One hidden turn or mirror swaps the rows below in pairs. Which row is each named row swapped with?
The rows were stretched afterwards, more along some directions than others.
bapo: -.09  -.01  -.23  .06  -.19  -.14  .09  -.05  .12  .22  -.11  .11  .03  -.02  -.25  .04  .12  -.01  .01  -.02  -.06
Bunab: .13  -.05  .12  -.15  .08  .05  -.06  -.01  -.25  -.22  .13  -.07  -.16  -.30  .30  -.17  .01  -.03  -.03  .16  -.15
Zus: .07  -.16  -.03  -.07  -.05  -.01  .00  -.05  -.01  -.01  -.09  -.12  .15  .26  -.03  -.34  .06  -.03  .27  .09  .22
tidi: -.01  .06  .06  .08  .01  .07  -.15  .02  -.25  -.01  .12  -.14  .17  -.02  .20  -.08  .11  -.16  .15  .08  .03
Naza: .01  -.04  -.02  .21  .17  -.18  .10  .21  .15  .18  .00  .08  .03  .22  -.32  .08  -.03  .09  -.15  -.06  -.06
Gani: .00  .24  -.11  -.15  -.03  -.14  -.09  .09  .05  .14  -.10  .01  .12  .38  .01  -.16  .09  .00  .09  -.01  .07
Livu: .28  -.23  .00  -.03  .06  -.09  -.02  .00  .06  -.09  -.03  .00  -.21  -.40  -.19  .03  -.09  .06  .00  .14  -.10
dafos: -.04  -.18  .00  .04  .07  .06  .06  .03  -.14  -.10  -.22  -.03  .08  .39  .14  -.13  -.02  -.30  .00  .07  .23
sepi: .13  .00  -.02  -.19  .33  -.11  .13  .05  -.13  .10  -.15  .09  .00  .25  -.26  -.08  -.17  -.16  .19  .15  .14
bakim: .06  -.14  -.23  .02  -.21  -.14  .08  -.03  .21  .15  -.21  .08  .02  .03  -.29  .10  .15  .02  -.06  .06  -.02
Doti: .21  .06  .07  -.21  .34  .02  -.02  .01  -.10  -.03  -.04  .03  -.16  -.01  .01  -.32  -.13  .06  .04  .16  -.06
lup: -.03  .20  -.03  .00  -.05  -.03  .14  .09  -.03  .12  -.06  .20  -.08  -.07  .02  .04  .06  .05  -.23  .10  -.08
fen: -.11  .01  -.12  -.09  -.17  -.07  .12  .07  -.11  .12  -.06  .13  .14  .34  .15  .00  .20  -.11  -.14  .03  -.10
Fano: .07  .07  -.08  -.02  -.14  -.20  -.09  .01  .33  .03  -.18  -.12  .09  .15  -.12  -.13  .03  .21  .03  -.14  .02
zuka: -.12  .12  .06  .04  -.14  .00  .11  .10  .01  .10  .04  .08  -.10  -.17  .12  .18  .04  .24  -.38  .04  -.17
kifed: -.06  -.02  .08  .15  .19  .02  -.07  .06  -.14  .02  .00  .13  -.08  -.13  .10  .12  -.12  -.17  -.06  -.05  -.22
Pimus: .01  -.16  -.03  .03  -.08  .07  .03  .10  -.23  .11  .17  .02  .21  .04  .26  .07  .08  -.24  .06  .21  .06
neriz: .27  -.12  .00  -.10  .25  -.03  -.10  -.08  -.04  -.10  -.13  -.01  .08  .01  -.04  -.04  -.07  -.18  .07  .12  -.05
rozu: -.01  .21  -.02  -.01  -.01  -.11  -.05  .00  .25  -.03  -.26  -.07  -.14  .23  -.25  -.12  -.14  .26  -.01  -.16  .04
detaz: .19  -.03  -.06  -.08  .06  -.09  -.03  .16  -.19  .14  .23  .07  .07  -.12  .15  -.18  .05  -.14  .18  .30  .08
sen: .01  -.11  -.09  -.15  .06  .00  .04  -.03  -.13  .02  -.03  -.05  .21  .20  -.06  -.05  -.07  -.31  .38  .05  .23
luged: -.13  .20  .08  .10  -.06  -.11  -.05  .11  -.06  .14  .09  .10  .09  .10  .12  .10  -.04  .11  -.09  -.14  -.19
fufa: .00  -.03  -.23  -.02  -.25  -.08  .04  -.12  .18  .23  -.24  .12  .03  .12  -.21  -.03  .15  -.02  .04  .07  -.15
Kuvuk: -.05  -.03  -.10  .14  .03  -.16  -.10  .23  .00  .24  .08  -.05  .07  .10  -.02  -.08  .12  -.03  .06  .02  -.01
vupe: .02  -.23  .08  -.01  .18  -.11  .06  .21  .06  .01  .06  .07  -.11  -.02  .04  .15  -.01  .10  -.39  .06  -.21
Zet: .12  .20  -.03  .00  .12  -.19  .02  .26  -.05  .25  .06  .09  -.14  .14  -.24  -.15  -.15  .30  -.11  .04  -.11
Sig: .13  -.07  .00  -.13  .07  -.01  -.04  -.10  .14  -.25  -.22  -.03  -.24  -.21  -.25  .01  -.12  .17  -.13  -.04  -.11
dedal: .19  -.10  -.05  -.03  .20  .00  -.17  -.05  -.08  -.09  .00  -.07  .09  .20  -.04  -.18  -.17  -.20  .33  .07  .15
gata: -.01  .13  .00  -.02  .17  -.09  .10  .24  -.08  .30  .06  .00  .05  .27  -.17  -.07  -.07  .16  -.10  .09  .13
Tof: -.04  .03  -.15  -.05  -.01  -.06  .06  .07  .07  .19  -.10  .10  .23  .58  .01  -.26  .03  -.07  .16  -.05  .12
tob: -.09  .13  .02  .02  -.03  .15  -.05  -.15  -.08  .07  .00  -.03  .10  .03  .11  -.09  -.17  -.08  .25  -.04  .14
fimos: .21  -.17  .05  .04  .08  -.09  .00  .08  .03  -.03  .06  .03  -.18  -.21  -.13  -.06  -.10  .11  -.09  .11  -.20
Bugi: -.02  .09  .05  -.10  .16  .00  .05  .00  -.01  -.13  .05  -.07  -.16  -.23  -.10  .00  -.07  .20  -.24  .01  -.02
Gokar: .24  -.16  .02  -.05  .25  -.09  .04  .06  -.15  -.01  .03  -.01  -.23  -.41  -.25  -.04  -.10  -.06  .05  .22  -.10
tiril: -.02  .09  -.03  -.01  .04  .00  -.03  -.10  .06  -.11  .03  -.14  -.01  -.04  -.04  -.21  -.05  .10  .08  -.01  .20
bet: .03  .17  .07  .11  .02  -.11  -.14  .06  -.02  .04  .03  .03  -.18  -.14  .00  .09  -.12  .11  .00  -.05  -.16
segov: .12  .00  -.05  .01  .07  .02  -.12  -.23  .08  .06  -.16  -.04  -.03  -.18  -.17  -.11  -.05  -.17  .43  .05  -.04
nenaz: .05  -.01  .01  -.15  .18  -.11  .12  -.04  -.01  .11  -.10  .25  -.07  .17  -.14  -.06  -.07  .19  -.22  .08  -.19
defab: .12  .06  .17  -.02  .19  .10  -.21  .01  -.17  -.30  .16  -.08  .01  -.05  .32  -.15  -.17  -.13  .09  -.02  .05
num: -.14  .11  -.09  -.02  -.26  -.10  -.05  .08  -.02  .21  .05  -.04  -.03  .01  .13  -.05  .18  .19  -.10  .04  -.05
dep: .16  -.26  -.20  -.12  -.05  -.14  -.09  .03  .11  -.01  -.05  -.06  .14  .19  -.20  -.11  .00  -.07  .26  .03  .14
vur: -.05  .00  .06  .14  -.09  -.02  .06  .00  .12  .07  -.06  -.05  -.05  -.17  -.14  -.03  .12  .02  .04  -.11  -.17
fir: .23  .04  .08  -.15  .12  .00  .03  .09  -.21  -.09  .19  .13  -.03  -.32  .10  -.15  .07  .10  -.09  .12  -.20
kegop: .08  -.15  -.08  .03  .16  -.07  .04  -.03  -.10  .28  .14  .23  .11  -.08  -.08  .08  .15  -.24  .05  .13  -.31
sili: -.09  -.27  -.06  .02  -.11  .11  -.04  -.11  .04  -.07  -.09  -.03  .14  .05  .22  .07  .12  -.28  .03  .02  -.01
geta: -.04  -.15  .16  .10  .08  .12  .02  .11  -.37  -.10  .12  .06  .00  -.02  .29  .14  -.10  -.23  -.12  .05  -.07
Gigal: -.02  .02  -.03  .23  -.10  .02  -.14  .08  -.09  -.01  .01  -.11  .10  .13  .07  .03  .06  -.18  .16  -.02  .13
nis: .02  .17  -.13  .00  -.18  .10  -.13  -.17  -.08  .09  -.14  -.05  .05  .06  -.01  -.25  -.06  -.10  .41  .00  .08
Tuta: .09  -.01  -.01  -.17  .20  -.24  -.04  .08  .01  .12  .02  .10  -.21  .02  .06  -.19  -.08  .23  -.20  .16  -.10
vosul: .10  .08  -.21  -.23  -.21  -.10  .04  .02  -.07  .23  -.03  .14  .26  .12  -.01  -.24  .29  -.07  .31  .10  -.01

dedal swaps with -> rozu
nenaz swaps with -> Zus
dafos swaps with -> Tuta
num swaps with -> geta
tiril swaps with -> sepi
kegop swaps with -> vur
Gokar swaps with -> bapo

